In the data rows, the value 128 means zero.
Here are some rows, each followed by its group. Groups can overlap.
[125 118 103 106  80 176 177 139 151  90  92 101 167 132 176 141  90 189
  99  99 148 148 157 125 123  63 139 183 116] A
[136 146 125  93 127  84  87  91 124 144 147 154 109 125 132 124 123 120
 135 135  96  94  71  69  70 186 128  81 217] B
[148 166 151 159 140  71  72 129 109  94  93  91  90  70  93 163  87 107
 204 205  95  97  76 170 169 118 137  96  57] C
[143 138 128 156 243  98  98 123 137 114 114  71 129 135 128  99 163 113
 140 140  87  83  96 137 137 147 129  91 127] C
[148 186 143 120 128 100 100  68  79 119 119 149 100 130  90 113 107 114
   4   9  71  72 104  75  76 162 100 122 157] B
[139 171 159 140 113  95  93  94  78 149 152 184  99  94  66 178  98 105
 117 112 119 121 100 153 153 159 135 102 109] B
[ 60  84  92  89 129 179 183 156 189 175 175 122 190 126 160 158 187 144
 136 138 172 173 176 175 179  88  94 193 124] A
[ 28  71  73  77 103 131 133 145 176 158 159 104 203 196 231 154 174 164
  23  20 172 168 149  92  94  94  78 148 130] A
[170 140 135 173 154 117 119 113 115 153 153 126 113 141 107 110 153 119
 143 138 100 102  98 169 171 191 137  80 111] B
[195 168 174 149 104 107 106 102  70 204 204 159  62  98 105  88  55 128
 134 137  93  93  62  99 100 160  61 130 152] B
[ 74  74  54  59  99 158 159 207 198 105 103  73 189 163 198 119 172 140
 112 113 186 187 125  72  74 108 123 142 154] A
[166 191 130 107 170 105 103  84  94 161 164 182  94 104  81 184  80 103
 176 176 113 110  99  79  79 121 102  97 165] B
[137 140 167 186 133  68  69  84 133 108 109 116 115  52 124 103  61 107
 111 112 133 133  82 186 185 182 169  89  49] C
[158 126 132 141 165  73  70 136 122  89  89 117 150 151 187 116 156  86
  61  61  98  99  96 139 143 167 144  61 148] B
[ 75  52  59  69  87 173 175 173 129 138 138  86 186 202 167 189 205 161
 122 120 175 178 148 118 117 107 123 171 135] A
[141 146 144 131 162  95  94 116 103 138 139 134  98 151 124  88 103 120
 124 123  84  84 135  74  72 120  32 108 219] B
[ 87  66  43 121 106 184 183 194 158 151 152 132 205 207 201 150 151 173
  88  91 166 163 115 135 131  77 144 158  99] A
[ 90  98  60  44  73 173 172 187 141 203 201  78 186 138 170 192 176 175
  62  63 161 162 134 109 111  81 180 137 146] A
[ 62  93  58  65 110 159 159 152 186 139 139 120 177 182 139 132 188 116
 101 101 169 170 218 116 116  67 135 203 142] A
[ 96 129 106  98 137 200 199 184 166 134 134 109 187 142 132 174 179 192
 107 107 113 113 226 136 138  68 164 206 114] A
[ 94 100  73  61  45 191 188 197 155 198 196 153 142 121 148 125 122 209
  87  87 173 173 212 165 165  51 163 191  90] A
[165 161 184 174 125  65  65  99  83  70  71 162 101 111  85  20  60 112
 159 159 110 110 101 188 192 180 163 100  94] B
[ 74  98 123  96  81 194 191 193 195 148 148 140 169 206 129 180 100 175
 101 100 117 116 166 140 139  94 120 169  82] A
[134 179 137 115 147 121 119  97  83 158 155 184  65 133  86 126 115 119
 130 131  92  91 112  73  66 146  46 146 199] B
[133 154  91 107 203  93  94 142 128 145 145 132 118 124 141 112 137 116
  13  10 154 151  94  97  97 123  38  63 162] B
[ 91 103  67 105 149 137 135 179 155  94  95  62 173 121 217 136 142 132
  87  85 155 154 116  83  84  92 114 157 131] A
[130 126  97  77  20 215 217 191 137 171 175 137 159 213 146 167 128 231
 157 161 213 210 206 170 169  73 135 228  90] A
[171 168 182 176 104 100 102 102 119 114 112 138  96  75  69  82  92  76
 126 128  98  97 120 210 206 125 184 150  79] C
[125 135 171 173 104 105 103  88 112 169 166 158 111 131 121 114  73  64
 116 118 133 132 124 143 142 164 136  86  99] B
[180 127 116 173 182 140 141 102 140 138 141 149  98 103 100 135 102  99
 102 101  85  85 108 146 143 146 144  66 118] B
[164 134 185 174 156  98  98 116 101 199 199 135  75 133  90  93  83  95
 192 194 101 104 122 179 180 180 159  89 104] B
[131 145 146 126 158 109 108 106  97 159 157 164  77 161 111 173 123 102
  92  93 104 104  91  65  64 172  46 105 193] B
[150 175 140 104 114 104 103 126  96  11  11 104 105 130 124  99 155 123
  19  17 113 113  96  76  73 167  89  89 167] B
[168 164 174 183 136 108 107  56  85 169 167 159  91  83  50 101  60 164
 136 135  86  84 100 156 151 168 202  82  50] B
[143 152 190 207 153  76  78  52  80 120 123 191  89  98 101 160  90 107
 185 185  81  81 136 220 220 135 182 127  67] C
[134 118  89  98  90 202 200 163 183 195 193 148 156 139 165 230 128 204
 119 119 159 159 200 186 189 123 148 195  95] A
[142 125  88  96 154 183 183 170 180  81  82  66 171 198 167 130 186 167
  97  97 197 200 192 133 133  73  83 185 144] A
[140 181 154 110 135 122 126 111 105  80  77 125  89  88 130 120 116 106
  87  89  70  69 123  74  74 169  44  69 163] B
[194 155 177 196 142  85  84  85 114 102 101 179 102  80 101  99  75 128
 189 192 111 111 111 216 215 158 148  96  39] C
[114  94 152 124  85 180 179 151 151 101  98 110 197 108 178 161 153 191
 105 108 154 152 180 203 204  76 141 162  99] A
[ 87 140 152 168 197  89  92 100 115 135 133  87 131 203 147  97 103  78
 164 163  74  74 100 119 119 158 101  93 125] B
[147 119 170 144 136 103 104  97 115  63  63 112 121 203  74 103 127 100
 144 145 106 104  88 110 108 154  99  73 103] C
[ 67 141 138  94 138 103 100 178 135 139 137  77 121 199 143 118 140  72
  57  54  96  91  88  64  65 154  96 100 231] B
[117 101 106 127  78 161 164 149 172 108 106 125 172 176 140 152 140 160
 159 161 180 181 188 148 148 117 142 185 110] A
[124 101 117 114 108 166 165 154 194 150 150 152 194 131 150 159 103 162
  84  86 164 163 169 134 132  86 159 163 108] A
[128  94  78 131  66 172 174 211 199 134 134  99 132 109 175 169 103 190
 103 102 129 128 166 176 176  70 143 200  52] A
[134 184 163 138 141 136 139  52  42 121 123 178  59 191 129 177 101 128
 182 180  65  66 121  88  89 115 104 133 135] B
[168 109  95 167 162  62  60 109 133 125 127  84 119 100 113 102  98  85
 122 121 110 111 118 175 175 176 180  76 118] C
[178 165 135  91 150  74  74  97  89 147 150 175  89 147 156 158  75 138
 115 116 115 115 119 129 129 150  88  59 190] B
[120 110 117 105 121  96  96 147 112 102 103  71 114 108 145 115 174  82
  75  78 137 135  90  67  66 150 133 121 197] B
[173 168 160 155 167 117 117 105 112 152 152 136  92  52 147  67 105  66
 125 126 153 152  99  98  97 164 151  85 139] B
[157 165 140 182 154  75  71 102 138  34  35 133 100  74  83  31  54  99
 146 145  72  72 110 187 183 142 120  87  77] C
[175 166 171 178 149  70  71  82 112 124 125 198 129 128  85 131 100 144
 142 143 108 109  48 151 148 156 156  84  80] B
[122 113  95  98 139  95  95 101 129 108 109 108 116 117 134 117 118  49
 141 141 113 111  66  98  98 167 125 126 184] B
[153 228 169 136 136 103 103 106  65 227 228 219  73 137  75  89  96 111
  96  97  85  84  71  86  87 135 126 128 151] B
[167 179 146 117 152 114 119 112  56 179 179 186  77 101  84 150  50  52
 129 129  96  95  96  88  89 149  91 106 151] B
[168 187 135 140 134  92  95  96 110 163 162 128 103  66 110  34 187  89
 105 103 144 145 142 164 164 185 151 108 116] B
[130  64  94 138  90 160 160 117 138 129 128  87 139 148 207 110 165 110
 163 163 209 211 112 149 152 124 102  91  91] A
[ 91 109 114  76  76 176 179 131 148 100 103 142 157 170 144 157 136 145
 102 103 172 173 164 146 144 112 121 160 121] A
[ 17  71  71  55 122 183 180 187 177 136 135  72 165 172 191 150 210 189
 130 127 195 195 138  78  77  94  34 138 184] A
[128 123 151 158 180 113 114  72 124  43  46 115 114 106 167  54 127 101
  81  83 114 114 115 150 150 179 148  96 111] C
[146 159 108  94 143 131 132  68  75 138 137 182  97 119  63 161 132 110
 107 108 120 123 120  92  95 152 117 119 193] B
[148 146 128 117  88 134 133  86  65 158 155 182 120 114 131 190 127 143
 179 179 106 106 106 122 123 138 121 139 147] B
[186 183 161 172 154  79  82  59 126 133 134 113  89 112  91  31  78 108
 181 182  87  86 125 176 173 179 186 143  97] C
[185 166 160 132 196 105 107 104  64 138 137 154 111 136 134 104  94 107
 156 159 108 111  82  77  79 177 133  91 193] B
[122  70  92  94 116 134 133 208 200 184 182  72 163 134 165 200 198 121
 111 109 129 128 173 147 149  89 114 176 158] A
[187 181 163 124 166  81  81 127 104 180 182 174 110  61  75 144 103  76
 199 201 106 109  93  85  85 133 135  99 203] B
[ 98  89  75  81 107 163 160 193 156 168 167  56 149 175 136 155 172 151
  80  80 174 172 175  96  94  87 141 150 144] A
[142 176 160 165 137 107 105  86  59 147 146 186  56 124  61 182  61 128
 129 128  74  72 113  68  66 130 111 169 165] B
[179 169 150 169 118 136 134  97  91 175 176 170  84  87  93 182 120 100
 144 139 121 121  85 139 140 180 154 110 145] B
[155 186 176 177 173  99 101  57  86 163 167 170  77 112  47 123  74 124
 255 255 126 126 121 173 169 164 127  90  70] B
[105 135 188 155 155 108 106  86 100 125 122  67 118 127 117  27 121 107
 153 149 146 143  91 158 157 162 158 127  89] C
[164 160 184 178 176  86  85 110 108 115 114 157 115  75  80  62 146 123
 112 115  93  93 122 180 181 169 133 140  94] C
[ 70 105 109 118 164 197 198 149 162  88  88  74 165 118 174 120 126 154
 117 117 179 179 123 104 106  98 143 134 112] A
[137 132 149 173  61 155 158 153 142 136 135 146 161 131 115 113 208 238
 201 202 176 177 146 166 167 106 106 202  91] A
[185 171 154 129 120 128 131 108 116 227 228 162  61 130  55 155 131  51
 121 120 123 123  93  77  75 156  99 112 172] B
[166 186 150 132 106  65  71 110 100 142 144 187  93 108  91 133 115 144
 155 154  91  86 124  86  87 125 166 178 168] B
[ 73  46  77  69 101 184 186 152 169 107 110 127 186 124 160 153 135 183
 107 108 100 104 208 150 148 108 145 174 116] A
[138 164 165 181 164  77  76  78 137 136 136 165 119 104  69 101 102 129
 229 229  83  85  98 141 144 156 168 123  87] C
[123 105 145 151  82 161 159  90 194  93  94 122 146 137 122  84 131 157
 103 105 117 119 112 132 136  72 146 166 127] A
[137 175 221 200 118  76  76  60  70 141 141 147  67  23  60 128 101 138
 198 199  52  56  80 161 163 139 164 118  62] B
[132 166 143 103 143  92  92 109 106  61  61 139  78 114 141 115 131  97
  98  98 144 143  82  74  76 173 120 130 198] B
[132 128 167 151 109 199 196 144 193 173 173 110 171 178 101 146 160 201
  70  70 171 170 183 114 116  34 124 169 115] A
[152 232 202 122 104  96  98  97  68 165 163 236  66  57  68 170 148  82
 174 173 111 107  86 121 118 159 135 137 175] B
[137  88 115 134  91 191 192 162 208 150 150 123 163 115 126 145 145 164
 133 133 146 145 151 171 170  97 157 167  93] A
[ 98 103  87 112 126 152 150 187 185 145 145  86 127 146 196 109 210 171
  87  89 183 185 138  87  85  88 123 118 160] A
[138 142 147 120 179  84  84  65  64 110 111 162  92  76  99 100 118 154
 127 126  82  84  77 137 136 171 183 113 122] B
[160 162 165 162 138 114 112  85 105 112 113 155  76  93 107  90  25  69
 154 158 106 109 143 194 196 165 136 120 100] B
[116  77 155 154 191 125 123  87 137  92  94 137 128  96 121 118 105  86
 171 168 136 136  96 164 168 171 149  97  95] C
[ 19  45  62  61  64 151 154 179 148 126 124  71 178 127 180 119 196 151
  25  26 161 161 155 104 102 108  21 124 156] A
[ 45  34  59 102 111 161 157 169 180   6   6  86 151 163 136 105 160  95
 107 109 128 125 130 126 125  98 166 126 129] A
[173 171 109 120  96 125 128 133  79 199 199 165 116  77  99 141  52 137
 128 130  79  84 137 116 114 105 147 156 148] B
[203 193 158 155 127  78  80  84  69 164 164 199  44  86  28 176 110 166
 182 181  72  68 138 119 118 164 152 114 156] B
[ 84 116  97 106 156  89  91  80  77 153 154 113  81  94 123 119 155 111
 118 117 127 127  80  63  64 126 101 121 182] B
[ 44  62  49  76  88 142 144 194 192  42  41  66 189 180 164 107 183 152
  85  86 138 134 121  95  95  65 111 192 181] A
[186 155 162 181 129 123 126  98 112 140 142 158  76 116 130 131  92 137
 198 199  84  83 149 146 146 119 121 121 121] B
[129 119 107 126 184 114 111 112 114 106 105 126 101  92 168 100 125  95
  76  79 128 127 103  58  60 136  80  85 171] B
[172 127 161 183 136 110 108  64 114  79  77 155 121  83 110 102 116 138
 188 184  99 100 132 184 182 153 161  92  90] C
[115 114 134 125 149  87  85 158 130 113 110 158  98  64 104  49 125 108
 171 172 150 151  62  74  73 157  81 111 181] B
[166 108 188 210 152  91  91  61  81 138 134 143  99 109  36  79  66 142
 210 206  71  71 144 224 224 149 220 112  59] C
[ 89  51  96 116  90 169 166 171 194  58  57  96 163 160 167 168 142 153
  91  89 181 177 140 149 148  98 147 171 109] A
[129  85 102 112  70 164 164 126 137 121 120 144 182 135 124 162 180 199
 154 155 197 199 171 120 120  91 193 146  76] A
[118  98  70  61  35 147 149 202 192 166 165 109 152 119 143 174 105 131
 158 157 211 208 200 159 159  56 155 174 134] A
[ 97 121 114 113 125  90  90 113  94 100 100 171  97  64  92 116 146 105
  94  93  83  84  92  83  83 131 110 142 176] B
[134 155 135 127 151  88  83 123 101 130 132 162 123  93  99 112  95  99
 122 120  91  89  81  95  95 130 152 126 139] B
[ 87 155 125 124 122 106 106 120  91 171 169 158 121 146 135 123 127  91
 111 113 128 127 114  89  90 157  77  52 157] B
[112 143  98  54  43 177 176 147 186 146 146 121 151 127 162 184 135 164
 119 120 171 170 201 143 143  51 120 175 102] A
[ 92  96 115 121 110 148 146 116 152 141 144 126 131 127 156 147 170 140
 147 148 190 193 169 166 167  82  95 181  99] A
[169 172 184 100 102 117 121 114  64 168 169 160  78 110  58 137 118 152
  92  91  62  61 122 104 100 164  85 129 168] B
[121 149 110 134 135  94  92 142  97  57  57  98 118 112 132  85 131  92
 183 181  71  72  97  89  89 171 156 102 142] B
[ 85  96  85 110 145 141 143 141 169  84  83  68 154 196 178 130 161 156
 120 118 187 189 110 118 117 111 131 141 108] A
[136 145 157 171 153  97  96 104 101  96  94 141 117  88 100 121  97  85
 164 164 135 136 112 122 121 152 135 103 117] B
[124 142 130  76  58 195 198 198 183  88  88 132 199 129 179 169 110 207
 155 155 126 124 195 170 171  35 163 206  64] A
[140 122  74 106  69 146 144 183 157  88  90  77 164 129 191  84 178 157
 138 134 137 133 139 134 136  94  99 140 127] A
[ 90  98  82  86 110 191 187 108 147 175 176  97 180 167 132 116 188 132
 140 136 135 134 184 136 135  90 112 138  98] A
[ 94  71 110 146 133 161 159 124 175  62  64  51 137 168 210  83 143 127
  64  65 171 171 113  95  94 104 185 148 106] A
[184 181 175 183 204 140 141  79  79 131 132 131  83  96  85  27 127  93
  93  93 107 106 119 187 187 164 163  99 107] C
[ 96 101  54  79 131 173 174 188 183 134 134 106 166 127 180 168 165 181
 140 141 202 197 198 140 141 103 152 189 111] A
[ 52  95 114 114  89 148 148 145 152 173 173 132 203 150 152  91 128 153
 108 107 128 126 179 167 165  64 148 201  72] A
[110 143 120 108 200 123 124 136 127 127 129  62 110 140  99 125 112  84
 100 104 144 145  95  53  54 142 113  88 212] B
[155 118 129 163 172 108 109  91 118 103 102 158 110  90 115  55 120  68
 129 128 102 101 123 137 138 166 191 126  96] C
[ 77 112 108 113  94 154 156 165 148 146 145  74 173 204 185 145 128 105
  71  72 156 158 137 118 119 102 126 143 120] A
[162 143 119 106 155  82  81 129 111  83  84 136  92 145 123  84 147  71
 140 138 126 126  84  53  53 150  24  70 198] B
[128 158 149 118 174  95  94 128  98  98  98 115 131 152 133  51 197  83
 146 143 143 141  73  88  88 167  51 109 171] B
[155 116 164 172 143 160 159 144 148 157 154 126 131  96 168 132 165 177
 132 129  96  96 156 153 154  77 193 190  80] A
[102  87 120 125  80 182 187  92 178 191 190 133 168  97 153 145 166 211
 129 129 147 147 176 177 179  71 153 162  93] A
[158 173 150  95  92 126 124 101  53 117 118 171  50 109  64 116  89  48
 120 122 109 110  74 109 108 132 147 144 139] B
[135 128  80  82  89 156 158 186 149 119 121  75 162 201 178 172 153 158
 139 139 165 166 135 115 116  77  34 160 110] A
[ 49  84  49  41 124 182 179 147 182 105 107  79 192 118 189 152 170 158
 115 117 132 131 171 119 117  90  89 139 148] A
[125 161 110 101 208  96  95 103  96  97  96 113  98 136 168 124 130  99
  88  90 157 154  68  67  68 151  85  58 187] B
[194 125 129 155 167  96  95  96 123 120 121  81 100 113 106  37 130  66
 139 137  54  52  96 123 125 165 179  94 120] C
[162 143 134 129 146 110 110 150  85 208 206 174  88  88  78 136  72 119
 139 138  65  63 105  86  89 189  93 110 174] B
[165 166 186 204 158  98 101  94 107 124 125 174 103  92 108 163 144  98
 160 161  58  58 126 175 173 196 199 107  88] C
[172 116 178 191 174  92  90  68 100  73  74 144  86  79 107 112  61  75
  98 101  84  88 107 158 160 102 195 158  96] C
[152 168 209 225 136 126 124  93 135 140 138 136  96  98  84  77  69 120
 148 148  99 101 101 163 167 115 213  73  69] C
[121  82 154 159  99 184 183 125 127 108 106  79 126 123 149 125 150 166
 203 204 138 136 174 171 170  53 174 138  66] A
[ 86  82  59 105 133 186 188 194 187 127 126  99 186 187 162 144 141 140
  13  14 127 125 141  91  92  78 114 166 144] A
[114 177 210 190 190  89  86 117 122 123 126 162 106 157 108 116  85 115
 157 156  88  89  99 166 167 145 178  56  72] C
[ 87  76  62 119  92 205 206 149 180 139 140  70 186 194 144 195 158 170
 170 172 169 170 150 101  98 110 124 165 134] A
[162 169 159 196 159  90  90  89 134 108 107 179 109  98 119 115  74 119
 169 166 115 115 133 200 203 192 135  99  78] B
[104  86 127 136 120 147 148 153 152 117 115  86 167 184 157 155 113 152
 117 115 183 185 150 137 134 132  30 138 104] A
[160 112  70  59  65 172 169 192 172 169 172 139 172 146 173 143 166 166
 107 110 138 141 150  83  83  39 112 170 156] A
[123 106 130 150 160  82  83  96  91  73  71  99  79  84 142 118 130 121
 190 189 117 120  76 121 123 166 165  86 133] B
[172 132 148  99 132 101 103 129 119 153 155 155  64  88 118 156 146 103
 107 108 102 104 110  92  91 133 127  61 126] B
[158 102 131 176 141 151 149 122 150  89  92  95 173 139 180  85 143 104
 130 133 132 135 162 163 161 130 143  74 122] A
[ 94  89  37  94 108 203 203 189 182 117 120 141 189 151 152 190 148 225
 159 159 189 191 209 156 157  82 156 197 116] A
[191 176 204 142 157  94  97  90  92 118 118 192  91 102  76 140  88  83
 134 134 119 122  77  84  84 175 105 139 196] B
[ 98  75 109  78 100 197 200 171 145 106 107 106 184 189 188 174 187 136
 102  99 198 198 199 130 130  59 112 184 121] A
[117  99 118 125 173 142 144 116 116  94  95  78 114 142 127  85 105 115
  88  85 201 202 101 142 141 169 134  93 165] C
[171 177 156 137 146 112 111 110  76 245 245 196 135 117 113 193  82 132
 153 153  94  98 157 118 117 120  44 130 154] B
[ 93 103 106 173 138  57  58 116  88  93  91  95 132 168 119 120 130  98
  95  93 174 176  95 148 148 166 121 115 140] C
[112 138 101 122 128 180 180 164 186 152 150  95 194 187 146 141 174 155
  72  70 170 168 145 134 134  87  96 164 135] A
[148 179 186 123 133  76  76  82  64 145 141 134  83  63 136 127 130 101
 135 133 100 105 112  79  78 156  90  89 178] B
[ 30  65 102  92 114 146 144 176 168  80  81  64 187 177 184 126 177 172
 110 108 188 188 189 100  98  92 128 127 127] A
Which group is second nearest to each row below, going by the distance to the centre of the group?
[149 175 146 114 193 150 151 108  99 120 119 176  80  95  65 127 161  87
 142 141  59  57  90  83  81 127 109  71 139] C
[190 182 136 123 129 125 127 128  93 160 162 174  86 108 111 148 120 115
 158 159 107 107 105 121 126 159 145  87 145] C
[ 78 106  80  53  73 136 137 188 151  99 101 100 198 186 184  90 189 180
  84  86 204 203 147  88  89 125  76 135 143] B
[100 136  86  67  88 168 166 190 129 100 100 146 183 133 162 179 170 145
 133 132 165 162 182 142 144  60 141 190  88] B
[143 156 234 199 201 128 126  39 104 143 145 125 108 141 115 117  87 144
 107 106  64  69 157 183 182  97 139 106  66] B
[147 148 144 129 122 130 132 103  52 149 148 164  71 108  82 131 103  82
 115 117  97  97  87  58  61 131  84 124 187] C
[ 76  85 126 105 165 150 147 214 170 100  97  97 159 137 163 121 202 165
 149 154 107 107 137 104 103  93 147 174 135] B
Which group is nearest to each row below, going by the distance to the group's nearest row?
[ 70 109 140 143 104 174 170 133 154 158 156 117 150 121 136 150 104 136
 103 101 181 183 139 138 138  79 178 151 103] A
[ 97  88  61  71  95 179 176 155 198 159 159  91 190 132 177 107 247 159
 144 146 190 192 160 116 120  90 149 176 128] A
[109 100 113 129  76 157 159 166 164  95  97 125 185 134 134 170 119 161
  97  97 197 197 172 154 153 112 116 189 125] A
[ 76  64  68  96 129 192 191 218 176  83  85  69 182 129 158  77 185 172
 108 110 147 148 148  95  95 107 159 168 159] A
[216 148 164 180 128  80  80 106  90 116 117 148 103  93  76 105 114 136
 147 145  86  85 119 191 193 160 189 107  91] C
Which other group has its centre nearest to the centre of group B?
C
Which group is second nearest to each row below, going by the average distance to the group's rows?
[ 70 102 103 108  84 169 168 140 180 100  98 114 162 192 149 152 118 171
 125 127 120 122 173 162 161  98 132 187 119] C
[127 108 180 217 158  81  82 150 114  89  91 165 101 100  73 179  81 127
 153 156  75  73  92 115 115 163 111 115 127] B
Which group is nearest to each row below, going by the distance to the centre of the group?
[144 130 156 169 184 100  95  94 103 131 128 108 132  86 116  94 131  95
  98 101 101  99 124 179 180 168 164 111 102] C
Which group is second nearest to each row below, going by the distance to the group's nearest row?
[133 152 137 132 148  84  83 115  92 151 151 205 109  52 132 170 194 109
 117 115  82  83 115 118 116 143  98 120 176] C
[108 116 170 160 128  75  74  99 105  66  63  94 133  93 145 111 109  87
 107 102 144 143 135 156 155 154 135  74 114] B
[191 136 125 108 116  84  84  79  90 194 199 183  86  96  93 143  81 116
 155 160  87  83  87  74  74 146  91  89 178] C
[104 121  80 104 115 161 157 192 189 146 147 107 177 157 210 139 118 127
 117 114 178 177 188 154 155 107 102 155 110] C
[101 111  82  77  75 195 192 140 139 175 174 139 156 132 185 193 175 183
 119 119 121 120 218 177 178 101 113 186 113] B
[ 78  83  72 112  48 192 194 178 162 142 142 101 166 102 144 170 113 228
 204 200 123 125 211 198 200  76 128 181  81] B
[176 134 160 197 174 106 102  92 119 109 111 126 102  83  73 148  55 114
 107 107 157 157 129 184 183 197 170  69  90] B
[199 158 194 227 192 130 128 103 128 125 126 194 102 100  79 110  78 122
 182 182 103 105 153 227 225 148 148 126  34] B
A new table starts here, with new groups. Each row is followed by its group. Groups can overlap.
[ 86 103  89 106  85 154  85 127 161 143 178 167 172 141 144  96  80 111
 153 187 112  82  97 128 124 135 114 117 127] A
[ 98 121 117 104  98 106 107 156 143 166 126 107 123 162 157 101 110  97
 196 123  99 106 115 105 162 155 169 102 106] B
[124 226 151 255 140  92 128 153 120 119  92  87 101 132 138 133 131 115
 146  83 114 157 210 103 126 133 129 107  79] B
[182 149 180 150 180  96 175 125  98 111  78  90  92 113 109 169 198 122
  95  77 128 209 157 118 118 111 115 126  98] C
[211 122 172 154 212 118 224 109  89  71  98 124 114  94  98 224 211 171
  80 100 147 175 128 147 100  94  83 145 124] C
[ 83 107  92 102  82 144  84 129 168 134 187 154 170 137 147  92  80 108
 157 188 112  80  99 125 123 145 119 118 133] A
[ 84  98  90  97  85 137  89 129 166 149 192 138 154 138 146  84  83 103
 151 178 109  82  98 128 137 153 126 110 144] A
[106 152 125 152 112  95 111 166 133 177 116  95 116 152 162 112 111  97
 184 102  89 120 147  99 161 147 179  90  92] B
[135 101 136 114 126 221 129  92 120  64 187 251 166  95 101 150 143 232
  81 191 233 110  87 174  76  91  66 204 186] B
[137 103 139 123 134 225 134  89 122  63 183 225 164  93 101 155 141 252
  81 175 244 114  84 174  72  92  65 211 189] B
[ 88 106  92  97  84 164  84 121 169 145 170 164 166 151 140  94  82 103
 158 190 108  81  99 123 122 142 135 121 130] A
[ 80 103  91 114  88 125  84 138 165 128 205 141 148 131 160  82  80 117
 178 163 113  87 111 125 126 155 117 101 141] A
[109 121 111 118  99  99 121 155 128 198 106 115 124 167 155 115 124  91
 179 116  84 102 113 110 190 141 203  95  85] B
[192 155 181 165 203 115 197 115  90  88  84 115 105 109 105 202 214 141
  90  87 143 205 150 131 104  99  94 146 105] C
[206 107 141 105 204 150 173  88  98  80  95 136 118  87  84 158 130 177
  64 103 185 170 149 164  89  97  83 175 193] C
[187 153 190 223 236 111 182 115  95  78  92 109 101 101 103 191 184 160
  87  81 153 222 171 130  95 105  86 147 127] C
[ 95 107  85  99  92 148  91 117 149 145 160 170 167 128 130  94  76 110
 124 173 112  91 122 135 121 142 119 119 148] A
[194 130 165 147 205 146 157 101 102  69 107 133 113  92  93 180 157 188
  75 101 184 180 145 144  84  94  77 177 148] B
[150  98 135 109 146 188 132  88 115  66 155 186 152  90  93 140 129 229
  74 157 240 115  94 180  74  96  67 200 219] C
[ 87 104  97  94  88 142  84 129 168 161 163 136 155 149 144  83  83 103
 156 175 110  88  99 121 125 152 137 115 142] A
[ 83  95  88  96  82 136  96 130 150 150 178 160 168 139 145  94  88 106
 151 186 100  81  93 129 143 141 126 113 129] A
[142  96 125 107 131 212 128  91 120  70 156 218 157  93  97 139 126 208
  77 169 208 117  92 175  74  97  68 191 220] B
[108 123 112 102 105 100 115 155 132 201 107  98 116 162 154 105 111  92
 171 108  89 113 129 108 176 156 213  92 102] B
[108 114 108 135 116 191  96 109 139  97 171 190 182 107 120 112  93 144
 108 167 148 105 128 141  92 121  89 138 178] A
[117 162 125 168 119  94 126 156 120 152  96  91 109 146 142 126 128 100
 165  93  93 128 176 101 168 138 166  97  82] B
[ 89 105  88 101  85 152  82 125 165 149 185 157 163 131 137  88  73 108
 138 166 116  86 108 132 122 146 120 115 161] A
[109 132 110 121  99 111 113 147 132 221 103 116 130 168 152 114 115  91
 175 116  87 106 131 108 168 149 200  96  91] A
[227 110 151 118 166 166 196  96  92  81  92 164 137 100  89 236 205 160
  68 121 154 150 106 158  94  86  86 192 123] B
Which group is second nearest to each row below, going by the distance to the group's nearest row?
[145 164 182 137 183  87 155 132 111 111  80  76  77 121 121 138 161 117
 110  75 123 193 166 112 124 123 126 118 102]: B
[113 127 129 119 111  93 123 156 127 150 104  95 110 154 144 124 141  99
 162 112  94 114 107 109 176 132 183 100  89]: A
Which group is second nearest to each row below, going by the average distance to the group's rows?
[105 136 116 139 110  93 125 165 125 179 108  96 117 147 158 114 118  94
 173 103  86 114 142 103 182 148 198  90  87]: B
[193 149 177 178 205 110 197 113  90  87  84 110  98 105 102 196 204 144
  86  82 137 217 161 131 107 102  98 139 117]: B
[114 229 142 186 134 104 114 155 131 155  96  88  99 146 150 114 106 103
 154  82 106 148 229  95 132 147 162  99  88]: A
Which group is nearest to each row below, going by the distance to the centre of the group?
[139 172 156 172 129  96 146 136 109 130  82  89  99 138 124 160 186 111
 118  84 115 151 145 109 134 115 138 121  79]: B
[ 83 101  92  95  87 121  89 130 161 152 188 139 150 135 144  84  85 106
 160 173 106  86  91 128 134 152 123 110 138]: A
[104  87 112  84  97 143 101 126 153 123 169 136 147 135 127  95 103 116
 121 185 125  89  73 133 125 131 116 129 152]: A
